Every row has a hidden score. In each pair, how much higher is the second row's than the first's? 20 means about the same, 40 much higher and 0 much lower. The score is a weighted sum of the row's numbers plus the product of two more (or one squared), each taken from its middle value.
[ 34   2 -24 -36  26  23 -30  36  10  22   5  18  19  27   3 -24]
[ -4  19  33 -39  54 -65 -54  -7  61 -46  55  36  57 -49  54 -27] 26
[-54  15  51  36 -32 -30  30 -36 -51  34 -36 -18 -47  19 -50  15]
[-38  30  -2  12  26 -17  -4  35 -43  38 -30 -41 -32  31 -27  -3] 19
[ 37 -42 -28 -33  22  -9 -27  13 -10 -22 -22 -13  14  31  37 -27]
[ 41  -3 -32 -24  43  34 -24  39   3 -44  33  31  43 -22  33 -24] 16
[-13   4  27 -31 -12 -46 -44   5  36  13  44  45  26  27  -5  -1]
[ 28 -43 -22  20  58  27 -22  34 -14 -35  26   6  51 -53  52  49] 20
[-49  45  32  -5 -33  12   1  28 -31  41 -53 -43 -45  44 -37 -32]
[ 33 -50  -8   6  14  10  22  17  -3 -47 -20  10  18 -24  17 -26] 23
[-34  33  40  41 -32 -24  36 -50  34 -32 -18  36 -43  20 -48  12]
[-49  -1  45  40 -43 -18  29  23 -42  20 -21 -34 -36  37 -49  29] 28
[ 38 -46 -32  41  18  40  38  -1  -4 -49  14   7  23 -24  27 -21]
[-47  29  19  29 -34 -26 -18  13  -9  41   1 -21 -40  36 -45   0] 10
[-23  26 -32 -28  27  28 -37 -22  14  39  18  20  20   8 -29 -12]
[-46 -10  39  32 -41 -28  29  -9 -35  48 -49 -42 -47  33 -43  20] 23
[  0 -22 -26 -32  34 -21 -41  -8  36  35  37  38  -3  16   9 -18]
[ 32  16 -22 -42  38 -35 -48  14  14  21  -3  23  54 -46  43 -12] 22
[ 39  21 -36 -36  48  10 -33  38  14 -20  15  18  38 -56  45  31]
[-23  -7  25  39 -15  10  25  36 -46  10  20 -34 -37   7 -10  18] 29
[-20  39  36  65  22 -44  59 -73 -18 -41 -65  36 -25 -53 -54  37]
[ 38 -11  27 -29  41  17 -29  41 -45  -3   0 -16  20  24  31  16] 34
[ 37 -31 -15 -20  34  23 -21  32  45 -36 -15  21  44 -12  32 -29]
[ 25   1 -21 -33  26 -55 -46  36  43  20  46  37  19   4  -3  32] 22
[ 17 -23 -25 -36   0  31 -40  17   2  34  16 -10  28  10  40 -27]
[-25  32  29  -8 -18  14 -30  -3 -19  13   5  41 -35  30 -34  20] 20
[-45  34  37  11  -5 -45  17 -14 -26  31  23  -4 -45  40 -47  43]
[  2 -27  17 -40  -3  38 -38  12 -17 -12  26  25   8 -14  31 -22] 13
[-17  37 -26  31  -7   6  24 -36  20  -6 -37  11   6  32 -17  -3]
[ 12 -27 -12 -33  50 -46 -45 -27  52 -38  46  22  45 -11  48  19] 33
[ 30  -4 -48 -30  47  21  -8  33  21   9  -9  37  39 -43  41 -30]
[  1  17 -12 -33 -34  15 -30  18  39  19   9  32 -26  35  25  10] 23
[ -9 -21  11 -26 -24  44 -29  34 -25  25  39  26 -29 -30  28   0]
[ 29 -30 -29 -36  26  50 -13  42  -8 -24  20   7  30   2  28  21] 28
[ 24 -43  -6  48 -24   3  48 -36  36 -55 -28  33 -34 -30 -24  21]
[-29 -29  16  25  40  32  35   5 -41  26 -20 -44 -21 -13  18  24] 25
[ 18 -36  23  53 -20 -33  48 -54  -5 -59 -34 -29 -27 -40 -39  19]
[-49  21  41  37 -39 -13  20 -25 -43  33 -27 -16 -34  37 -42  32] 20
[ 28   0  16 -38   7  24 -35  28   3  23  31  -2  33 -34  39   9]
[-40 -18 -10 -33  16 -45 -47 -16  43  39  44  20  19  32  11  -9] 21
[ 37 -41 -32 -29  35  45 -13  16 -32   2 -23  25 -18  21  16 -35]
[ 23 -21   7 -38  31  20 -34   1  40  25  29  10  15  36  28 -17] 24
[-43  35  56  60 -43 -54  56 -67  12 -42 -57  10 -47  -5 -53  49]
[ 38 -28 -18  42  15 -38  42 -35  13 -50 -28  -6  22 -50   3 -15] 22
[ 32 -57 -25  48   6 -33  48 -27   1 -66  25  -8  -4 -43 -11  25]
[ 35 -42 -36  -1  10  19   9 -31   9 -29 -33  -2   4  14 -20 -16] 18
[-39  21  49  38 -29 -52  15  25 -33   3  16 -45 -40 -30 -40  24]
[-40  26  21  44 -51 -50  15 -55  51 -25 -33  34 -36  42 -49  37] 15
[ 10  -9  32 -21 -14   5  23  20 -36  28   5 -35 -39  15 -27 -13]
[ 24  24 -27 -31  11  30 -19  30 -14  21   3  31 -19   6  26 -36] 12
[ 30 -21  26 -17  20  43 -16  35 -24  20  38 -22 -26  12  32  40]
[-54  53  34  56 -32 -31  53 -74 -31  51 -74  32 -17   8 -55  30] 10
[-57  21  34  39 -45 -39  37  13 -54  44 -56 -15 -38  38 -53 -27]
[ 24  16 -29  32 -21  23  19 -19  13 -23 -12  45 -28  18  -9 -12] 13
[ 34 -34 -46 -31 -19  42 -15  31 -10  24   5   5  28  13   9   9]
[-44  53  28  49 -30  31  45 -68  -4  41 -68  14 -33  -8 -58  10] 15
[ -9  42  20 -32  37 -47 -51  11  45   2  43  16  48 -47  48  14]
[ 14  21 -31 -37   4 -12 -39 -26  34 -22  38   3  29 -28  16  -5] 20
[-27  -6  26   6 -36   0 -12  43 -36   3  42 -35 -30  10 -29   1]
[-48   4  49  21 -50 -10  34   0 -50   3 -22 -31 -46 -10 -28  -3] 16
[ 20  37  23 -39 -32 -21 -34  19  42  17   2  -7  27   6 -19  31]
[ 21  18 -41 -36 -17  20 -36  29   0  12  41  31  17  28  40   6] 13
[-54  52  52  50 -42 -36  50 -59 -58  59 -71  -1 -39  44 -57  31]
[  1 -19 -13  -4 -42  37 -13  39 -15 -16  22 -32 -19  13   7  -9] 36
[ 38 -38 -37 -25  12  34 -33  38   2 -29  -4 -17  21  24  37 -33]
[ 39 -14 -26 -13   9  15  15  -5  -2 -21   0  13  34 -40  35  13] 18
[ 37 -28 -29  15  43   8  20 -23  20 -44 -14   1  32 -48  15  -5]
[-49  12  50  32 -41 -41  14   0 -25  29  -7 -35 -39  34 -44  -5] 27
[-52  25  45  22 -46  -5  27  -1 -39  39 -15 -42 -36  46 -47  20]
[-20 -32 -32 -41  39 -55 -52 -32  60 -16  45 -16  49 -29  36 -12] 21
[ 41 -54 -26  20  42  23   2 -35  21 -53  24  -6  51 -52  40   4]
[ 32 -24 -39 -37  32  33 -24  41   0 -15  10  17  44 -27  31  34] 19
[-20 -26  12  -6  11  44  25  34 -39  14 -19 -31 -24   2  26  10]
[-29   7  -7 -24 -21   8  23  17 -27   5  32 -24  -5  -9   6  21] 18
[ 21  18 -32 -34   8  26 -27  31  -2  21  43 -15  38 -30  34  28]
[ -3 -15 -13  -7  19   5   1  40 -35  36  20  -2  19 -19  19   3] 20
[-55  29  40  31 -38 -15  28  -2 -40  50   7 -41 -43  47 -30 -16]
[ 15 -11 -35  -4  40  48  14   1  15  -5 -19  36  -5 -20   4 -43] 4
[-32  16  38  42 -27 -19  36  12 -34  -3  -6 -24 -54  -8 -39   0]
[-22  -1  38  34 -27  13  23  14 -19  30 -36 -50 -23  28 -29  10] 27
[-32  30  34  37  37   9  42  20 -47  34 -34 -20 -25  23 -38  -8]
[ 20 -26 -34  17  30  32 -12  27 -33  21 -39 -17 -21  30  13  -3] 22
[ 30 -43  34  52  34 -30  51 -54  25 -61 -55 -12  29 -56 -14  -5]
[-45  42  41  37 -36 -27  35 -21 -38  43 -39 -17 -43  47 -39  12] 17
[-55  37  45  34 -16 -28  22  39 -47  14   1 -39 -43  48 -33  38]
[ 17 -30 -18 -28  12  24 -17  38 -48  36 -13 -25 -11 -16  28 -19] 15
[ 42  -9 -39 -15  19  32  17 -10  -5 -43   7  15  -5 -28  17  -7]
[ 16   1 -28 -27  -5  -2 -31  29  -2 -38 -24  24  -9  12  19 -33] 12
[-25 -14  40  33 -37 -19  18   6 -45  13 -20 -22 -18  16 -43  18]
[-30 -12 -30  32 -36 -21  30 -41  23 -38  13  33 -24  36 -30 -36] 31
[-27  14  21  13  13 -16  24  22 -14 -16  14 -32 -44  21 -41  -6]
[ 23  -8 -23 -38   3   0 -47   6  39   1  36  14  27 -19  26  -4] 18
[-29  38  15 -14 -27 -28  -5  27 -40  29  14 -33 -21  43 -28  22]
[ 35 -17 -13 -40  32  34 -37  17  43  -8 -11  20  51 -39  43 -26] 18
[ 32 -29 -15 -24  27 -15 -30  23  47  -1  26  35  42 -31  -8   4]
[ 32  31  -6 -30 -29  30 -12   1  28  35  11   4 -21  27  11 -23] 21
[  1  -2 -10 -37 -29 -21 -36  18  42  33   3 -11  29  49  32 -24]
[-50  21  26  31 -37 -36   9 -40 -47  42 -50  11 -38  22 -54   9] 6
[-47  37  42  21 -17  -4  26 -11 -52  41 -31 -40 -31  28 -43   3]
[-33  32   2 -25  14 -45 -49 -19  40   2  45   8  32   6  38  -4] 23
[  5  14 -28 -35 -22  30 -13  21 -21  44   7  15  27  16  18  -3]
[ 17  -1  20 -25   6   4 -30  38   2  31  -9  11  31 -15  37  -7] 20
[ 16  37 -16 -34  40  39 -32  25 -10  -2  24  44   8  32  26   5]
[-31 -30  13 -31 -30  12  17  19  30  35   0 -20  29  13  -6 -38] 14
[-35   7  48 -15 -24 -33 -12  -5 -31  27  21   1 -29  51 -30  -5]
[-59  42  58  50 -54 -41  43 -56 -40  51 -63 -27 -46  52 -60  24] 14
[  5   6  -6  -7   3 -23  24  26 -52  16  21 -20  -5 -23  -5 -26]
[ 33 -11 -44 -34  46 -18 -38  20 -12   2  34 -18  40 -38  46  -7] 22
[ 30 -31  -5 -31 -28  47 -26  43 -22   6  40  17  29  33  33 -21]
[  8 -25  14 -24  10  -9 -30  36 -35  27  18 -20 -32  39  -1   8] 18
[-37  20  39  -5 -21 -11   9  31 -41  14  35 -37 -27  29 -14  45]
[ -5  31  22 -41  41 -18 -38  25  49  11  41  -3  41 -28  33   2] 20
[ 30  -3 -48 -28   5  44 -23  46 -24  22   3   9  31   2  21   8]
[-11   2   7  19 -13 -12  22  31 -32  12 -29 -19  17   3 -49 -33] 22
[ 16  18  14  32  47  15  28  22 -40   6 -32 -29  35 -52  25 -13]
[ 23   1   5 -36   1  -7 -41 -13  43  20  28  30   3  24  -1 -21] 23
[-32 -26   2   0 -21  23  10  48 -33  14  33 -33 -41  32   9  -6]
[-57  38  47  34 -48 -46  21  -4 -20  43  29 -24 -51  44 -47  20] 6
[ 45 -27 -36 -23  47  18 -19  -2  46 -37  10  -1  47 -56  42  26]
[-37  33  34  25 -28  -7  19  -9 -44  27 -49 -27 -44  43 -30  40] 17
[-39   7  32  41   1 -29  28  12 -21  10  40 -31 -38  20 -35 -17]
[-21  29  -4  40  20   2  40 -45  14 -36 -49 -26 -31  12 -38  27] 9
[-29 -29 -16  -5 -40 -18  13  26 -22  22  13 -39 -25  35 -32  -7]
[ 31   2 -11  49  33  36  46 -55   3 -32 -55 -16  43 -65  15  -5] 13
[-10  15 -33 -35  38  26 -44  28  23 -29  38   9  42 -20  35  30]
[-10  38 -25  -3 -32 -24 -36 -32   3  40 -28  25   6  43 -36 -49] 10
[-23 -23   7 -34  -6 -18 -38  26 -20  16  42  26  12  -2  26  -5]
[ 41   2 -33 -29  27  26 -18  30  37  15  15 -17  48 -45  44 -16] 21
[-45  12  50  33 -23 -31  22  38 -40  16  19 -45 -40   9 -48  30]
[ 29  22  -8  -6  -8  22  24 -22  23 -24 -29  32 -19  24 -23  30] 35
[ 27 -35 -23 -35 -25 -31 -41 -12  27  -9  31  28  32   8  39 -23]
[ 35 -54 -14 -13  23  22  22  -7  21 -55   2  32   1 -20  29 -15] 23
[-17   4 -23 -28 -40  25 -37 -21  17  22 -26  23  32  17  18 -36]
[ 33 -29 -34 -31   9  39 -28  47 -39   5  14  11  -6 -11  39 -38] 17
[ 44 -39 -34  25  49   5  41 -19  43 -55 -13 -19  50 -58  45  -3]
[ 31 -25 -38 -32  53  12 -28  -2  35 -33   2   7  31 -35  43 -39] 12
[ 33 -27  -5 -19  32   8 -28  32  -8 -27  31 -14  34 -25  47 -41]
[-14  30 -37 -32  33   4 -34  13  19  35  39   6 -28  37   3 -32] 14
[-23  17  31 -40  51 -34 -46  27  54 -39  34  32  47 -32  51  23]
[-40  45   9 -37  20 -66 -56 -46  62   8  53   5  54  17  -6  12] 24
[-25  41  16  41 -42 -37  19 -43  30  18 -14  25 -38  26 -42  19]
[ 15   9 -37 -21 -12  33 -11  36 -13   0  -8  20 -16  12   8 -10] 18
[ -2  12  16  28 -22  -8  35 -36   3 -42  -8  34 -21   2 -45  16]
[ 27 -28 -50 -32  32  18 -36  31  35  -6  32  23  26  -5  37 -39] 20
[ 38  24 -37  42  26   1  41 -58 -10 -42 -31  18  48 -47   8 -24]
[-38  41  -8 -41 -16 -61 -53 -30  55 -23  37 -28  49  -8  33 -16] 25
[ 17  34  -7 -31   7 -33 -39  15  54  -7  46  32  29  14  28 -28]
[ 44 -31 -29 -24  -2  38  14   3  35 -32  26 -10  -8  31  39  -3] 28
[ 18   6  35  33  -5  42  22  36 -29  28 -50 -46 -40  18 -20   2]
[ 35  19 -19 -33  11   9 -29  23  23  25  31  30  11  15  36 -21] 17
[-51  12  42  27 -48 -45  15 -34 -33  33  -8 -43 -38  33 -25  35]
[ 23  20 -25 -25  22  42   2  38 -19  28  28   3  22  19  -9   7] 23
[-38   1  31  40 -37 -22  33 -50  27  23 -25  17 -37  38 -44  27]
[ 28  12  -3 -34  -5  32 -29  30  -2  32 -18  14  30  21  33 -23] 18
[ -9   4 -33 -28  27  -8  -5  36 -23   5   4 -36   6  26   2  22]
[ 33  -9 -23 -21  -9  33   9  26 -38 -33  32  39 -35  31   1 -35] 16
[ 21 -20 -50 -26  26  33 -19  43 -10   5  21  29  -7  15   0 -39]
[ 39  -2 -32 -26  31  36  11  45 -49  24 -10 -26 -30 -14  34  21] 28
[ 19  13 -23 -21   0  47 -17  40  -5  22  18  -3   6  32  31 -51]
[ 13  20 -36 -26  17 -33 -38  15  26  22  36   1  20  14  37  18] 14
[ 23 -43  -5  -1  12 -20  31 -22  -6 -44   2  12  30  11  34  31]
[ 21 -28 -23 -22  20  40  -3  38 -23 -11  10  18 -10 -45 -12 -22] 1
[ 33  23 -47  21 -13  26 -14  27   8 -14  12 -19   3  16  21   8]
[ 18 -14 -34 -37  13  20 -33  31  27  24 -11  27   3  38  -7  15] 11
[-10 -30 -23  52 -24 -38  47 -36  35 -50 -19  -8 -39 -28 -36  24]
[ 15  10  -7  49  16 -29  43 -35  10 -54 -16  44 -29  13 -19 -15] 10
[-20  24  -6 -30 -33 -43 -41  -8  33  26  31  10   6  37  20 -32]
[-30 -17  40  53 -36 -47  42 -48  42 -48  12  30 -46 -35 -41 -26] 30
[-17   9  27 -29  -8 -40 -46 -11  37  11  24 -30  51   5 -22 -31]
[-21 -28  24 -44  12   1 -37  21  15  19  42  21  38 -15  42  10] 23
